rotation ticks, each row followed by its count of ticks
The counts run from 0 to 226.
[-10 -43  13  -8  16  17  -3 -10   7 -25   6   5  -8 -56  13 -10 -20  14
   3  -1  22  23  12 -18 -17  -9   0  16  30  -9   8  -6 -15  -4 -35  11
 -13 -11   0   4  -6   5]	204
[-11  14  26  16 -15   9   3 -17  27  27 -26  -1 -34  10  -6  -2 -10   1
  -3 -19 -38 -16 -29   9   5 -27  22 -14  15  -7 -10  -1   4   1  20  -3
 -14   5  -5 -33 -18 -21]	76
[-18  15  17   2  -2  23  -3 -47  14  -2 -10   0 -38 -19 -22  -6   8   2
   3   4   9  13  12 -13  22 -31  -6  34  19  22   9  -7   3 -17 -19   4
   5  -9  10   1  11   2]	118
[-21 -21 -11  -3 -15   5   6  -4   6 -13 -22  -2  -3   0   0 -38  13  15
 -18 -20  10  46  -5   1  -8  25  -4  29   6 -17   6  -9 -34   5 -22   9
 -27 -11  28   0 -17   1]	138
[ -2 -37   9  23  16   2  16 -13  29  -1  -9  20 -44 -16 -11 -23 -34   8
  -4   5  -9  -1 -11 -11  17 -22 -22  -5  -2   6  28   1   8   4  -5  -7
   6  -2   4  -2  27 -11]	220
[ -4 -28 -11  -9 -29  13 -16 -41 -10  14 -27   9  -2  14   8  -3   1 -18
 -13  -8  13   9  -1  -9 -21 -32   6  -1   3  10 -26 -12  -7   3 -46  13
 -33   8  10  -2 -14  -7]	105
[  0 -39 -17  -1 -25   6  20  20  29   0  -4  18  -1   2   3  -4 -28  17
 -38   3   7  22   4  -9 -23   9 -13  12 -13 -17  -2  -5  -4 -10 -37   8
 -38 -10  -4  -3   8 -16]	37
[-12  -3 -19 -10 -19   0  28  -3  20 -12  -2  43  -8  30 -11  -2  11   0
  -5  27  25   4   1 -29 -10 -39  -7  16   2  -8  -3  -3  -9   2 -31   8
   6  12   9  29  19 -18]	207
[ -6  -1  39 -14  26  15 -12 -17  25   4  19 -11 -20  -5 -10  31   5  23
 -19  18  16   0   7 -16 -22 -16 -13  -9  17  11 -16  -4  10 -10 -33  13
 -23  -8 -13  -3  -6  30]	102
[-20 -31  -6  -8 -11   4   9   1  16 -18   1  36  -3 -25   4 -20 -12  10
 -10  11  34  16  22 -30 -20 -20   6  20  26 -22  -2  -8 -13  -2 -34  22
 -16  -9   3  12  -7  -5]	205
[-31  -1  10  12  -4  -2  26 -40  17 -15 -11  -6  -2  11  15  22  25   2
  27  -7  19   7   2  -6  -3 -30  -7  39  33 -12  -2   5  11   9 -10  15
 -17  -8   1   0 -21   6]	16
[-18 -21   6  -9  -1  11  23   0  33   0  -2 -17 -10  -9  12   6   0  10
   2  -9  -2  11 -18  13 -37 -19  24   2  27 -12 -28   5  -9  -4 -20  14
 -47   1   8   0 -14   2]	93
[ 11 -29 -38  -1 -10  18   1  -6   3   2  -4  22 -11  45 -11  -2   3  -2
  -4  10   8  12 -11  -8   0   0 -22  26 -21  10  16  -5 -11 -13 -33 -10
 -11  -3   0  18  29 -30]	39
[ -5 -40  17   6  26   3   7 -31  -3 -15   2 -15 -19 -50  20  -3 -17  22
   8 -10   7   3   1 -21 -13  -2 -13  11  26  13   9  -6   0   4 -46   3
 -14 -10 -23   6   2  19]	203
[  7 -39 -29  -2  33  12  -5 -16   6 -19   9  29 -12  26  -2 -21  -2  21
  24  -7   5 -16  -5  -4   7 -15  -2 -27   6  -5  19 -11 -34  33 -13   2
   7  12  -8  27  16 -36]	97
[  0 -34   2  -4   6   9 -19 -43  -3  -1 -28  23 -20  40 -20  -7  -6  -4
   7 -22   2  27  -5  21   9 -14 -37   4  -8  12  17  -7   9  17 -11   4
 -12  11  26 -18  -7 -17]	29
[-13  20   6  20 -24  18  11   4  16 -12   3  14  10  24 -14   8  28  32
 -17  22  -3  16  15 -14  15  19 -29  24  -1 -10  20  -3 -20 -10 -37  -2
  -7   2 -34  -1  28   9]	224
[-24 -17  21   7   4  -9  27 -34  27 -11 -11  -1 -22   8   5  21   3  -4
  33  -5  14   4  -6 -12  -9 -43  -9  30  27   4  -8  14  28   7  -5   9
 -19  -2   9  -8 -12   3]	17
[ -6   0   7   6   9  -8  10  13  39   7   4  36   0  25 -30 -30   8  36
 -40  18   9   1  15 -23  -5  11   4 -18  -6 -21 -23 -15 -17   5   4  15
  20 -16   9  -1  13  -8]	54
[ -2 -27   3  -7  31  13  15   6  34  -8  19  10 -34 -14 -16 -43  -9  20
  -1   8  25   9 -17 -25  11  -1  11  14   6   6  12  -6 -22   0   6 -14
  18 -23  18  10  17 -10]	52
[  0  -5  -7  26 -14  -1   8 -36 -19  -6 -33  12 -26  26  11 -10   5   9
  -5 -18 -11  12  10   9  30  -2  -7   1  20 -14  29 -21 -12  30   2  14
   7  15 -11  -9 -18 -43]	31
[ -6   2  12   2   6  20  -5 -10  15 -24  14  32 -43 -11  -3   6  12  11
  40  11  -6 -18 -15 -20  14 -28  12  10  19  -3  12 -17 -13 -19   4  -7
  14   6 -34  -6   2 -28]	175
[ -2 -17  10  30   6  -3   1 -24  16   3 -12   3 -20 -31  -1 -17  -5  15
   7 -25 -46  -9 -41 -12   6   2   1 -25 -15 -11  -8 -13 -25  -6 -19  -7
 -15  17 -18 -23  -9  21]	78
[-30   4  22  31  14  -5  47 -13  42 -12  -4  -9 -15  -9  -7 -17   6  20
  -8  -1 -12  -7   6  -3   1 -15  20 -14  35 -25  13   3  -8  25 -10  13
  12   3   5  18   6   7]	110
[ 10  -6  22  21  -8  26 -14  -9 -11  21  14   3   1  60  20  15  14  31
  -9  10  -6  -7  -8  -3 -10   5 -27  -5   6  14   3  -8   1  -1 -12 -15
 -16 -14  -9 -20   1   8]	57
[-24  26  32  31  -1  13  21 -13  31  -2   2 -16   7  11 -13   8  31  26
   7  -6 -30   1 -26   2  -3   1  -3   6  14 -10  -8  11  -8  -6   0  -6
 -27 -10  -3 -14 -19  40]	168
[ -5  -9   2  42   7 -10   9 -20   1  -9  -2  20  25  20  17 -17  27  41
   8 -17  -8  -1   2 -24   0  23 -11  -6   1 -19  -4 -15 -36   9 -11   6
  16  -9 -19 -16 -12  11]	156
[  1 -12  14   9   2  32  -5 -19   0   1  -1 -24 -25 -22  -5 -21 -13  17
 -23 -10 -21  27 -21  11   4  25 -21   9  10  13  18  -7 -25 -10 -30 -18
 -25 -20   4  -7   7  14]	136
[ -2  10  10  13  17  21 -11 -42   3  16  -6   0 -12   2 -29 -13  -5  21
 -21  -1 -20 -10   0 -14   1 -10 -20 -41 -12  20 -12  -3 -13  10 -41   3
  -8   6  -2  12  18  21]	11
[-16  -2   9  24   6   5 -17 -54  -6  -6 -17  -3   7  -6 -20  -6  10  20
 -12 -19  -8  20  19 -14   2  11 -31  -3   2   1   7 -11 -11   9 -44  16
  -9  -1  -3  -9  -2  38]	213
[  7  12   5   7  -8  17 -20 -41 -20   4 -17   9 -13   8 -13  11  25   9
  -1  -1 -16   3  -1 -12   1  12  -6 -23   5  -9 -19 -33 -38  -5 -28   4
   7  24 -33 -12 -16  -4]	89
[ -1 -16 -25   9  -2   5 -12 -16   0 -23  -6  36 -24  -1  -1   6  13   7
  54  -6   5 -11 -19 -26  19 -24   2  15   5 -10   6 -17 -14 -14   2 -13
   8   8 -26  -9   2 -36]	174
[ 13 -40 -13  13 -31   8  20 -12 -15   6  -6   4   0  22  62  -1 -10   7
  -1  -1  -3   6 -16 -11 -15  11   5  20  13  -7   6 -19  -6  -4 -24  -4
 -18 -11 -10 -13  -9 -28]	48
[ -3  -1  12  24 -11   2   8 -34  24  26 -19  -7 -28 -14 -10 -10 -16   9
   2 -24 -46 -14 -36  -1   4 -10  18 -29  -4  -9  -8 -12 -10  -9   3  -4
 -17   9 -10 -28 -12  -7]	77
[  3 -50  19   1 -22   5   9   1 -17  12  -3  16  -3  28  51   9  -7  13
 -19  -1   2  17 -11   3 -19  18  -9   6  12  -9  -2 -23   3  10 -16   4
 -25   0  -3 -30 -23  -2]	47
[ -2  -9  36  27   8   2  40 -12  29 -19  -4 -11 -35 -27  14  12   8  14
  -9  13 -20  16 -12  -7   8  18 -15  19  15 -21  15  -5   8 -10 -19   1
   7   7 -31 -17   3  14]	34
[-10 -16  12   1  -8  14  -3  19  44  17  13   4  -8  -1  14  14 -19  21
  10   0  12   1  -1 -28 -16 -23  16  26  16  -9 -16   6  24 -28   0   4
 -34 -39  -9 -20  -6  -7]	160
[ -3  25  13   8   8  26   7 -25  21  11  -2 -19 -36  35 -25 -18  21  24
 -21  -4   3   9  10  14  18   7   5   9  24  13  21  -6 -18   8  12   1
  23 -23   2   2   6 -33]	42
